In the data rows, zero lies at 4.5, halfway between 4 and 5.
Some points:
6,5,8,3,9,4,4,3,2,7,1,7,6,4,4,5,3,6,6,5,3,4,7,2,8,4,4,3,3,6,7,8
6,5,6,5,5,6,3,4,5,1,7,4,6,6,3,3,4,6,4,6,5,5,3,4,3,3,6,6,3,5,6,4
6,3,3,3,4,3,6,5,5,2,3,7,5,2,4,5,7,7,4,6,5,4,7,6,3,1,2,2,7,2,4,5
4,6,5,6,5,6,5,6,3,2,2,3,6,8,7,5,4,7,5,1,8,3,1,3,8,8,4,4,3,2,2,4
5,4,7,6,6,0,8,6,5,5,7,5,3,3,3,7,2,0,0,3,5,2,7,5,4,6,7,9,1,5,2,3
4,3,4,4,3,1,2,5,6,5,7,4,4,3,7,4,5,7,3,3,6,3,2,4,7,5,3,4,5,4,4,3
2,4,6,5,1,5,6,1,7,4,0,5,4,5,7,3,7,6,5,4,4,3,4,4,4,7,6,7,6,4,8,8
7,3,4,4,5,7,4,4,6,2,8,6,6,5,3,4,4,6,3,4,3,6,4,3,3,3,5,5,4,4,6,5
6,3,1,4,7,5,5,3,3,7,2,6,4,5,6,4,2,6,5,2,6,5,5,4,5,6,6,4,7,3,6,4
4,5,5,0,5,1,5,7,3,4,3,4,3,3,7,7,7,4,4,5,2,5,1,5,4,4,2,5,5,0,4,3
3,4,3,3,3,5,4,7,5,1,3,5,3,4,3,5,3,4,3,5,9,6,8,2,3,2,2,4,6,5,6,5
5,5,5,3,2,5,4,3,1,5,3,6,3,6,6,6,3,1,3,3,4,2,6,8,4,3,5,7,2,7,6,4
5,4,4,5,4,3,4,7,5,6,6,5,4,3,5,5,2,3,5,7,2,5,4,5,5,6,4,6,6,3,4,5
4,4,3,4,4,6,4,8,3,6,7,4,4,4,5,4,3,4,6,8,4,4,5,6,6,6,5,5,6,4,3,5
4,6,7,4,5,6,5,3,6,5,2,5,4,6,5,5,4,4,3,6,4,4,5,5,5,4,6,3,5,6,5,4
4,2,5,5,3,3,9,2,2,3,8,6,6,8,1,1,2,6,3,8,3,8,2,3,5,7,3,3,0,5,8,3
4,4,6,4,4,6,5,2,5,6,2,5,4,6,6,6,4,4,2,6,4,3,5,4,5,4,5,3,4,5,5,4
6,6,4,5,3,5,5,5,4,3,7,3,3,5,3,6,5,8,4,2,2,6,4,2,4,3,5,5,4,5,7,4
1,5,5,7,6,6,5,4,4,3,7,5,5,5,3,4,6,2,7,3,8,5,7,2,3,1,2,6,6,4,5,4
6,5,2,5,5,1,5,7,8,5,3,3,2,5,3,3,5,5,5,7,3,3,2,6,8,3,1,7,6,4,5,3
6,5,5,7,2,6,6,6,5,7,4,5,5,4,2,6,6,3,4,2,4,9,3,7,5,4,5,1,2,4,7,5
4,5,5,5,4,6,3,6,4,4,6,5,4,5,2,4,5,7,4,2,2,6,3,5,4,3,6,3,3,5,5,5
6,5,5,6,4,4,4,3,5,6,3,4,6,5,5,6,2,5,4,2,5,5,4,4,5,6,5,4,7,4,4,3
8,4,6,6,5,6,3,3,5,1,6,4,6,6,4,4,6,4,4,6,7,6,3,3,4,4,5,6,4,5,6,5
5,4,5,3,3,4,4,2,4,5,3,4,5,4,7,3,1,2,4,3,3,5,5,6,5,3,6,5,5,5,4,3
2,4,7,7,9,6,9,5,5,3,2,2,6,0,6,5,5,8,6,7,4,4,5,4,4,5,8,5,3,8,7,4
5,5,5,5,4,4,2,7,4,2,4,3,4,4,3,5,4,8,3,3,4,6,5,6,3,0,4,3,7,4,5,5
4,5,5,4,4,2,4,5,6,5,7,5,4,3,6,4,5,7,4,4,5,3,3,5,6,4,2,4,5,4,4,3
6,4,4,5,6,3,5,8,6,7,2,6,3,5,2,5,9,1,4,3,4,7,4,6,5,6,6,5,4,6,3,5
7,2,6,5,5,7,4,4,3,9,2,4,3,6,6,3,2,3,4,3,2,1,6,4,0,3,3,3,2,6,4,5
4,4,4,5,4,5,4,7,4,5,7,5,4,4,5,5,2,3,6,7,3,5,5,6,5,7,5,5,6,3,3,6
5,6,4,1,3,7,9,4,3,5,7,5,5,5,1,4,4,7,4,4,4,9,2,2,3,5,7,5,0,6,3,3
5,4,3,4,4,5,3,6,4,5,7,5,4,4,6,5,2,3,6,4,3,4,7,6,5,7,6,4,6,3,4,6
0,3,3,4,3,5,4,6,7,2,1,5,5,4,2,2,1,1,7,4,7,5,7,1,2,3,3,5,4,1,5,2
5,4,3,4,6,5,6,5,5,7,6,4,4,4,7,4,2,6,5,3,7,6,4,5,5,7,3,4,7,4,4,5
4,6,3,3,8,8,3,3,6,9,6,7,5,3,5,5,3,8,4,3,8,4,4,6,3,8,1,8,4,2,3,4
4,5,6,3,4,5,5,2,4,6,3,5,5,5,6,4,2,3,3,4,4,5,5,5,5,3,6,4,5,5,4,3
5,3,2,5,4,5,4,7,4,5,7,4,4,5,5,5,3,3,5,5,3,3,7,5,4,8,6,4,6,3,4,4
9,4,8,6,5,7,4,4,4,1,5,3,6,5,6,3,7,2,6,6,8,5,2,4,2,5,4,6,5,4,6,4
6,8,1,4,4,3,6,2,2,5,7,5,5,7,6,1,4,4,3,4,4,5,7,8,4,6,5,7,7,3,5,7
1,5,4,3,3,5,3,7,4,2,3,4,4,4,2,4,2,3,4,4,9,5,8,3,3,3,2,5,6,6,5,6
6,3,5,5,4,4,3,3,6,6,2,2,6,8,6,6,5,6,3,6,4,6,7,3,6,5,6,4,4,7,3,6
5,3,4,2,4,6,5,6,2,6,8,3,5,3,3,6,5,4,9,5,4,3,7,7,7,7,6,7,7,3,4,2
9,3,7,5,5,6,3,3,4,2,5,2,4,5,4,5,7,3,6,6,8,5,3,3,2,5,5,7,4,5,7,4
4,4,4,4,5,4,5,4,4,7,6,4,5,4,6,4,2,6,5,3,7,5,3,6,5,7,3,4,6,4,4,4
6,4,4,5,7,5,3,3,2,7,1,6,4,5,5,3,3,6,6,3,6,4,5,3,6,5,7,4,6,3,6,4
4,6,6,4,4,5,4,2,5,6,2,5,5,6,5,5,4,4,3,6,4,4,5,5,6,3,6,3,5,6,5,3
4,5,5,4,4,6,3,5,5,2,6,6,5,5,2,5,4,7,4,2,2,5,3,6,4,3,5,3,4,5,6,5
3,6,6,5,4,6,5,3,6,5,2,5,4,6,5,5,5,5,3,7,4,3,5,5,6,4,6,3,5,6,5,3
5,4,2,3,2,2,6,6,5,1,2,6,4,3,3,5,6,7,6,6,8,4,9,5,4,2,2,2,5,4,2,5
6,2,6,5,3,7,3,2,4,0,7,6,0,2,4,5,5,5,6,5,4,7,3,3,6,5,4,5,4,7,5,5
6,5,5,6,4,1,2,4,4,7,4,5,6,1,1,4,8,1,2,5,3,4,4,4,5,6,7,4,4,1,2,5
5,4,1,3,2,4,4,6,7,6,2,6,5,3,4,8,5,4,7,8,4,3,0,5,5,1,3,7,3,3,2,4
6,8,1,3,2,4,4,9,5,4,7,5,9,4,9,5,3,1,7,5,3,2,5,4,5,6,5,3,2,4,6,5
1,3,4,8,8,6,5,4,3,3,7,6,4,7,5,4,8,1,8,2,6,4,7,1,4,1,2,7,5,5,3,4
4,6,6,5,4,6,5,3,6,5,2,5,4,6,6,5,4,5,3,6,4,4,5,4,6,4,6,3,5,6,4,4
6,6,5,7,6,6,5,3,3,2,2,4,4,5,3,5,4,5,6,2,8,1,1,4,6,9,3,1,7,4,2,4
4,4,5,2,3,6,5,3,5,5,8,6,4,6,4,3,9,5,4,4,3,4,4,4,4,7,6,2,4,6,4,5
5,6,6,4,4,2,4,3,6,5,7,4,6,5,4,5,6,5,3,3,3,2,4,2,4,7,3,3,8,8,4,5
2,9,4,6,5,4,4,5,4,3,5,4,3,4,4,2,4,2,6,5,7,9,8,1,2,2,2,5,6,4,4,3
3,5,7,6,5,7,4,4,6,4,2,6,4,6,6,4,4,6,3,6,3,3,4,4,5,5,6,4,5,5,4,5
3,4,6,4,4,1,2,4,6,5,7,5,3,6,5,7,6,5,4,3,4,3,4,5,3,7,5,4,6,6,4,2
1,3,3,7,6,8,5,1,4,2,8,1,5,5,4,5,7,0,5,3,6,3,6,2,6,0,2,5,6,1,4,7
7,5,6,2,5,4,4,3,8,3,7,2,1,6,2,6,3,6,6,4,4,6,4,3,1,4,7,4,2,2,6,9
1,5,5,4,5,6,5,2,3,7,2,2,4,3,4,4,8,6,2,9,5,3,8,6,6,6,4,3,0,7,7,6
4,3,4,4,4,1,3,6,5,4,5,5,4,4,6,4,8,6,3,4,2,5,3,4,5,4,3,5,6,4,3,4
7,6,6,6,3,5,5,3,5,5,4,4,3,4,7,3,2,3,4,2,1,4,8,4,6,4,5,8,2,5,2,4
1,5,0,8,8,5,5,1,4,0,0,2,5,0,7,7,6,5,4,8,2,7,3,5,2,8,6,5,1,9,7,4
3,4,7,4,3,2,5,4,7,5,7,4,6,5,6,4,6,5,4,3,3,3,3,4,4,6,6,4,7,6,3,3
3,5,3,7,5,2,7,5,5,5,9,5,3,5,9,5,5,7,7,6,9,3,2,6,5,1,5,1,2,4,3,5
4,4,3,1,7,2,5,7,6,5,4,3,4,2,2,3,7,0,0,3,4,4,1,6,7,4,7,6,6,6,4,6
5,5,5,3,4,5,5,6,5,5,4,5,4,4,2,5,7,5,5,1,2,6,3,6,4,4,4,3,3,5,7,5
6,3,3,4,3,3,5,6,4,2,2,5,5,3,4,5,7,8,4,5,5,5,6,6,4,1,3,3,6,2,3,4
5,4,6,6,4,4,4,8,4,6,3,5,5,4,2,3,7,4,4,2,3,7,3,7,5,5,5,3,2,5,5,6
5,4,6,4,2,4,5,2,5,5,5,5,7,4,6,4,2,1,5,2,4,4,7,8,6,4,6,7,3,7,2,5
4,3,2,5,3,5,5,8,2,7,5,5,6,4,4,6,3,5,5,9,4,3,2,5,5,4,3,6,6,4,4,6
3,6,2,4,4,0,4,4,3,6,3,5,4,5,3,6,3,4,9,9,3,5,1,7,4,3,3,7,6,4,2,7
6,4,4,4,8,5,3,3,1,7,1,5,5,5,5,2,3,6,6,3,5,3,6,4,5,4,7,4,4,4,6,4
4,4,6,3,7,6,4,2,7,4,2,2,6,8,5,6,5,5,6,5,2,5,5,7,5,5,4,3,4,6,4,3
Along one direction, these points spread out more than along any other. Take the direction at right angles to it along which they spread out most. Then take the direction at right angles to both along which they spread out most. Go by this last direction. How far along it is each point below, from 0 to 99? The average is 50, and the first point in the table lies past the average. One standard deviation of the points above along it is 16.
4,4,6,3,7,6,4,2,7,4,2,2,6,8,5,6,5,5,6,5,2,5,5,7,5,5,4,3,4,6,4,3 53
5,5,5,3,4,5,5,6,5,5,4,5,4,4,2,5,7,5,5,1,2,6,3,6,4,4,4,3,3,5,7,5 23
4,6,6,4,4,5,4,2,5,6,2,5,5,6,5,5,4,4,3,6,4,4,5,5,6,3,6,3,5,6,5,3 60
6,3,1,4,7,5,5,3,3,7,2,6,4,5,6,4,2,6,5,2,6,5,5,4,5,6,6,4,7,3,6,4 74
4,4,3,4,4,6,4,8,3,6,7,4,4,4,5,4,3,4,6,8,4,4,5,6,6,6,5,5,6,4,3,5 57
1,5,0,8,8,5,5,1,4,0,0,2,5,0,7,7,6,5,4,8,2,7,3,5,2,8,6,5,1,9,7,4 43
4,4,5,2,3,6,5,3,5,5,8,6,4,6,4,3,9,5,4,4,3,4,4,4,4,7,6,2,4,6,4,5 28
6,4,4,5,6,3,5,8,6,7,2,6,3,5,2,5,9,1,4,3,4,7,4,6,5,6,6,5,4,6,3,5 36
4,6,7,4,5,6,5,3,6,5,2,5,4,6,5,5,4,4,3,6,4,4,5,5,5,4,6,3,5,6,5,4 58
1,5,5,7,6,6,5,4,4,3,7,5,5,5,3,4,6,2,7,3,8,5,7,2,3,1,2,6,6,4,5,4 67
4,5,5,4,4,6,3,5,5,2,6,6,5,5,2,5,4,7,4,2,2,5,3,6,4,3,5,3,4,5,6,5 25
4,5,5,0,5,1,5,7,3,4,3,4,3,3,7,7,7,4,4,5,2,5,1,5,4,4,2,5,5,0,4,3 34
